Here are some numbered points:
[-0.3 -0.9  0.2 -0.4 -0.4 -0.2 -1.5  1.3 -0.9  1.7  0.5 -0.7 -1.6 -0.1 -0.3 -0.4  0.9  1.6 -0.1 -0.7  0.3] 0
[-0.4 -0.6 -0.1  0.  -0.1  0.2  0.   0.2 -0.3 -0.4  0.2 -0.8  0.3 -0.5  1.   0.1  0.5 -0.9 -0.5 -0.1  0.1] 1
[ 1.1 -1.9  0.7  0.2  0.5 -1.7 -0.6  0.1  0.5  1.2 -1.2 -0.5  0.9  0.1 -0.1  0.6  1.2  0.5 -1.8  1.   0.6] 2
[ 1.8  1.4  0.7  0.3  5.1  0.8 -3.4 -0.1 -1.8 -0.1  0.8  0.1 -1.4  3.2 -1.2 -1.9  3.5  1.9 -0.1  2.  -2.5] 3
[-0.4 -0.2 -0.6  0.1  1.1  0.5 -1.1 -0.4 -0.2 -1.4  0.5 -1.5 -0.9  0.3  0.3  0.6  2.2 -1.4  0.5  0.6 -0.7] 4
[-0.1 -1.  -1.2 -0.1  0.3  0.   0.   1.1  0.   1.3  0.7 -0.3  0.3  0.2 -0.1 -0.2 -1.3  0.3  0.7  0.2  0.5] 5
[-0.1 -1.6  0.2 -0.6 -0.4  0.2  0.4 -0.2 -0.4 -0.5  0.1  0.8 -0.9 -0.4  0.2  0.6  0.6  0.4 -0.3  0.4 -0.4] 6
[ 0.  -2.7 -0.1  0.5 -0.9 -1.5 -0.6 -0.2  0.8 -1.1 -0.8 -0.1 -0.8 -0.4  0.3  0.5 -0.9  0.2  0.7  1.1  0.1] 7
[-0.1  2.   2.6  1.6  0.4  1.  -2.1  0.5 -2.1  1.4  2.  -1.5  0.7  0.5 -1.3  1.6  1.5  0.5  0.1 -1.6 -0.7] 8
[ 0.2  0.8  0.4  2.2  1.2  0.  -0.5 -1.8 -0.6 -0.4  0.8 -1.6 -1.2  3.4  0.3 -0.6  0.9  0.3  2.  -1.2  0. ] 9
[-1.1  0.2 -0.5 -0.8  0.   0.7 -0.1 -0.5  0.   0.5  0.5  1.2 -0.5 -1.3  0.  -0.7  0.5  0.2 -0.4 -1.  -0.9] 10
[ 0.6 -0.3  1.9  0.2 -1.  -0.6  0.9 -1.7  0.1 -0.4 -1.6  0.1  2.6 -0.5  1.1  0.2 -0.3 -2.  -0.8 -0.6 -0.7] 11
[-1.2  1.7 -0.4  1.1 -0.3  0.1 -1.8  0.7  0.1  1.4  1.4 -1.3  0.4  0.6 -0.6 -1.4 -0.1  1.1  0.3 -1.5  0.1] 12
[-0.1  0.4 -0.2  0.3 -0.4 -0.2 -0.4  0.5  0.8  0.4  0.  -0.3  1.  -0.4  0.  -0.7 -0.3 -0.1  0.1 -0.5 -0.1] 13
[-0.4  1.2 -1.6 -0.9  1.7  0.8 -1.2  1.9 -0.8  1.9  0.4 -0.7  0.8  0.5 -0.4 -0.7 -0.5 -0.2 -0.4 -1.1  0.4] 14
[ 1.2 -0.1  0.7  1.   0.4  0.7  0.3 -0.1 -0.5  0.4  0.1  0.5 -0.4  0.5 -1.5  0.7  0.1  1.5  1.8  0.5 -0.6] 15
[ 0.3 -0.3  0.   0.2  0.5 -0.4 -0.6  0.1 -0.2 -0.2  0.1  0.  -1.   0.5  0.1  0.3 -1.1  0.8  0.3  0.5  0. ] 16
[-0.7 -1.1 -1.5 -1.  -0.6  0.7  1.1  0.1  0.5 -0.3 -0.7  0.3  1.7 -1.4  0.4 -0.6 -0.3 -0.1 -0.1  0.6 -0.1] 17
[-2.1 -0.3 -1.4 -0.4 -2.   0.1  2.7  0.1  1.2 -1.3 -1.2 -2.4  1.5 -1.2 -0.4  1.   1.   0.3  0.1  0.9  1.2] 18
[ 0.   0.6  1.2  0.4 -1.9 -0.9 -0.9  1.4 -0.2  0.7  1.  -0.2 -1.4  0.4  0.2  0.4 -1.3  1.4  1.3 -0.7  0.5] 19
[ 0.1  1.3 -0.4  0.5 -0.2  0.4  0.6 -0.5  0.2 -0.1  0.2 -0.9  0.4  0.3 -0.2  0.1 -0.1  0.5  0.1 -0.2  0.2] 20
[-0.2  1.4  0.6 -0.4 -0.3 -0.4 -0.1  1.  -0.6  0.1  1.3 -0.1 -0.2 -0.1  0.1 -0.2 -0.1 -0.2 -1.2 -0.3  0.3] 21
[ 0.3  1.5  0.5  1.9  1.4  0.1 -1.2 -1.8 -1.3  0.5  1.3 -2.1 -1.4  3.7  0.6 -1.1  0.7  0.7  1.8 -2.  -0.2] 22
[-1.5  2.2 -0.7  1.   1.4  0.1  0.9 -2.2 -1.9 -0.6  2.7  0.4 -4.8  0.   1.2  1.7  0.2 -0.9 -0.2 -1.4  0.5] 23
[-0.4  2.1 -2.8 -1.4  2.9  1.  -1.9  4.7 -1.5  3.3  0.7 -1.5  2.2  0.9 -0.2 -2.2 -1.1 -1.  -1.  -2.9  1.6] 24
[-0.1 -3.1 -0.5  0.8 -1.1 -1.9 -0.9 -0.3  1.1 -1.5 -0.9 -0.2 -1.2 -0.3  0.1  0.4 -1.6  0.6  1.2  1.1  0.2] 25
[ 0.4 -4.5  0.8 -4.2  0.1  1.8 -0.3 -1.6  0.7 -2.7 -1.5  2.  -0.1 -0.1  0.6  0.1 -0.2 -0.2  0.3  1.7  0.1] 26
[-0.6 -1.3 -1.1 -0.1  0.  -0.5 -0.7  0.8  0.9 -0.7  0.3 -0.4 -0.4 -0.8 -0.3 -0.2 -0.1  0.2  0.3  0.5 -0.1] 27
[ 0.9 -0.1  0.3  1.2  0.4  0.7  0.2  0.  -0.2  0.5  0.3  0.1 -0.5  0.5 -1.2  0.5 -0.1  1.4  1.5  0.4 -0.4] 28
[-0.1 -1.5  0.1 -0.6 -0.2  0.1  0.4 -0.1 -0.6 -0.4 -0.2  0.5 -0.6 -0.8  0.3  0.5  0.6  0.  -0.1  0.5 -0.1] 29
[-0.8 -2.5  0.   0.3 -1.6 -0.4 -0.4  0.   0.8 -1.3  0.  -0.1 -1.2 -0.5 -0.4 -0.5 -0.7  1.8  0.6  0.2  0.5] 30
[ 0.8  0.1  0.   0.7 -1.4  0.1 -0.4  1.8  1.1 -1.   0.  -1.5  0.   0.1  1.2 -0.6 -1.4  1.   0.7  1.3 -0.7] 31
[-0.6  0.1  1.5 -0.7  0.9 -0.2 -0.6  0.1 -1.7  0.5 -0.5 -0.4  0.8 -0.9 -1.   3.9  2.4 -0.6 -1.4 -0.2 -0.6] 32
[ 0.9 -0.3  0.4  1.1  0.7  1.7  0.3 -1.1  0.1  0.2  1.9  2.1 -1.3  1.1 -1.1 -1.4 -0.9  0.1  0.6  0.7 -0.8] 33
[-0.8  2.   0.   0.2  1.2 -0.7  0.4 -1.7 -0.1  0.4  0.2  0.4  1.3 -1.1  2.  -0.9  1.4 -3.4 -3.2 -1.9 -0.5] 34
[ 0.5 -1.  -1.  -1.   0.3  1.4 -0.1 -1.8 -0.1  1.2 -1.6  0.6  1.3  0.3 -0.9 -1.6 -1.   0.7  0.8  0.7  0.2] 35
[ 0.8 -1.1 -0.8  0.4  2.4  0.1  0.3 -1.3  0.1 -0.8 -1.  -1.2  0.7  0.3  0.1 -0.8  1.1  0.2  0.9 -0.8  0.8] 36
[-0.2 -3.5 -1.7 -2.1 -0.7 -0.1 -0.9 -1.8  1.1  1.  -1.8  0.5 -0.6 -1.6 -0.8 -0.3 -0.2  0.8  1.3  0.4 -0.4] 37
[ 0.3 -0.1  0.5 -1.4  1.7  0.4  2.3 -2.2 -1.4 -0.8 -1.4  0.8  0.9  0.  -0.8  1.6  1.1 -1.6  0.6 -1.  -0.3] 38
[ 1.7 -1.4  0.3 -1.4  0.1  0.   1.2  0.4 -0.8 -0.7 -0.8  1.6 -1.7  0.3 -1.4  1.3  0.1  1.   0.3  1.1  0.9] 39
New points follow, each followed by the numbers of its five nearest points above by angle, nearest first.
[ 1.4  1.9  1.6  2.3  1.  -2.7  0.8 -0.3 -0.3 -1.3  0.3  2.5 -2.8 -0.1  1.4  0.9 -1.2 -2.5 -0.3 -0.1 -0.3] 23 34 16 21 33
[ 0.3  0.9  1.2 -0.4  1.9 -0.6 -0.3  0.2 -2.2 -1.   0.5 -0.6 -2.7  1.3  0.2  0.8  2.2  0.  -2.9  1.5  0.3] 3 23 4 32 21
[-0.6 -0.9 -0.4  0.2 -0.8 -0.5  0.3  0.6  0.2 -0.4  0.  -1.4  0.   0.  -0.9  0.2  0.7 -0.6  0.7  0.2  1.2] 18 27 30 7 25
[ 0.1 -0.2  0.   0.2  0.9  0.2 -1.   0.1 -0.2  0.   0.5 -0.1 -0.4  0.4 -0.1 -0.7  0.3  0.5 -0.3  0.1 -0.1] 3 0 22 12 16
[ 1.8 -1.3  0.5 -1.  -0.2 -0.1  0.9  0.4 -0.5 -0.6 -1.1  1.2 -1.9  0.4 -1.1  1.2  0.2  0.7  0.6  0.8  0.5] 39 6 29 15 26
[ 2.2  1.9  1.3 -1.8 -0.5 -1.2  0.7  0.8  1.  -0.9 -1.6  0.9 -0.6  0.4  1.4 -0.7 -2.3  0.2 -1.2  1.3 -0.1] 31 16 39 21 11
[ 0.7  0.1  0.6  1.4  0.7  1.5  0.7 -1.4  0.2  0.2  1.6  2.9 -1.8  1.  -1.4 -1.5 -1.3 -0.2  0.8  0.5 -0.4] 33 28 15 23 9
[ 0.6 -0.3  1.9  0.2 -1.1 -0.8  1.7 -2.   0.5 -0.5 -1.3  0.6  2.7 -0.5  1.3  0.8 -0.3 -2.  -1.  -0.5 -0.7] 11 34 38 1 17
[ 0.5  0.4  0.8 -2.   2.6  0.5  2.6 -1.9 -2.  -0.9 -1.4  1.   0.4  0.5 -0.8  2.1  1.6 -1.2 -0.1 -0.7 -0.4] 38 32 39 36 29
[ 0.5  0.1  0.2 -1.2 -0.1  0.8 -0.2  0.2  2.1  1.3  0.   1.1  1.9 -0.1  0.2  0.  -0.8  0.3  0.4 -0.8 -1.2] 13 35 17 10 11
[-1.1 -1.4 -0.8  0.3 -1.4 -1.1  0.5  0.9  0.5 -0.3 -0.1 -2.1  0.2 -0.4 -1.   0.5  0.5 -0.7  1.1  0.3  1.9] 18 27 7 25 30
[-1.1 -1.4 -0.9  0.   0.   0.9 -0.3 -0.9  0.2  0.2  0.1 -0.4  0.5 -0.1  0.1 -0.2  0.6  0.2  0.3 -0.3 -0.3] 37 17 35 36 10
[ 0.3  0.4  0.8  0.3 -1.3 -0.5 -0.9  1.3 -0.2  0.8  1.   0.3 -1.1  0.5 -0.2  0.3 -1.1  1.8  1.3 -0.3  0.4] 19 0 16 28 15
[ 0.5  0.8  1.  -1.4  0.5  1.2  0.3  1.1 -0.5  0.   0.7 -0.5  1.5  0.1  0.9 -0.6  0.6  0.  -2.  -0.1  0.6] 21 24 14 34 1
[ 0.6 -0.1  0.3 -1.4  1.7  0.2  2.  -1.6 -1.3 -0.5 -1.3  0.7  0.3 -0.1 -0.6  1.5  0.9 -0.8  0.3 -0.4 -0.2] 38 32 39 36 29
[-0.5  1.1 -0.8  0.1  1.2  0.4 -0.6 -0.4 -0.2  0.   0.1  0.7 -0.3  0.2 -2.1  0.1  0.8  0.4 -0.5  0.9 -0.9] 3 33 15 28 10
[ 0.9  2.8 -0.5  0.9 -0.8  0.6  0.9 -0.9  0.   0.5  0.2 -2.3  0.7  0.8 -0.1  0.5 -0.5  1.1  0.3 -0.6  0.5] 20 22 12 9 8
[ 0.7  0.8  1.5  0.8 -1.8 -0.6 -1.4  2.2 -0.2  0.8  1.5  0.3 -2.   1.1 -0.2  0.6 -1.8  2.3  1.9 -0.2  0.6] 19 16 28 0 31
[-0.5  0.9 -1.  -0.2  0.8  0.4 -0.3 -0.3 -0.1 -0.1  0.1  0.5 -0.2 -0.1 -1.4 -0.2  0.7  0.4 -0.5  0.5 -0.7] 3 10 14 33 4
[-1.3 -1.2 -2.1 -1.7 -0.7  0.3  1.8  0.   0.8 -0.6 -2.5  0.4  3.  -2.4  0.8 -1.  -0.3 -0.5  0.2  0.2 -0.2] 17 18 37 35 11
[-1.2 -1.9 -2.4  0.  -1.3 -0.3  2.5  0.2  2.2  0.3 -1.8  1.9  1.1 -2.5 -1.3  0.1 -1.2 -1.4  1.1  0.3  0.3] 17 37 18 27 7
[-1.1 -2.9 -0.1  0.2 -2.1 -0.7 -0.3  0.2  1.6 -1.3  0.2 -0.1 -1.2 -0.6  0.  -1.  -1.7  1.8  1.1  0.6  1.3] 30 25 7 27 37
[-0.7  2.1  0.3  1.1  0.1 -1.3 -0.3 -0.6  0.9  0.6 -1.1  1.  -0.3  1.2  0.8 -0.3 -1.3  0.5 -1.3  1.4 -0.4] 16 34 20 21 31
[ 0.1 -1.6  0.3 -1.6 -0.1  0.8 -0.1 -0.4  0.3 -1.  -0.7  0.8  0.1  0.2  0.5  0.   0.  -0.2  0.1  0.7  0. ] 26 29 6 37 39
[ 0.5  0.8  0.7 -1.7  0.3  1.2 -0.6  0.2  3.6  2.4 -0.1  2.   3.   0.   0.1 -0.5 -1.   0.6  0.6 -1.3 -2. ] 13 35 10 17 14
[-0.2  0.1  0.8  0.7 -0.5 -0.3  0.8  0.   0.  -0.4  0.2  0.1 -1.  -0.2  0.8  0.8  0.5 -0.3  0.3 -0.4  0. ] 23 6 19 29 1
[-0.4 -1.3 -0.1  0.3 -0.8 -0.2 -0.5  0.1  0.4 -0.3  0.   0.  -0.8 -0.1  0.  -0.3 -0.5  0.8  0.6  0.   0.3] 30 25 7 27 37
[ 0.1  1.3 -0.3  0.3 -0.3  0.2  0.5 -0.5  0.1  0.   0.  -0.7  0.3  0.3 -0.1  0.4 -0.2  0.5  0.  -0.1  0.3] 20 18 12 22 9
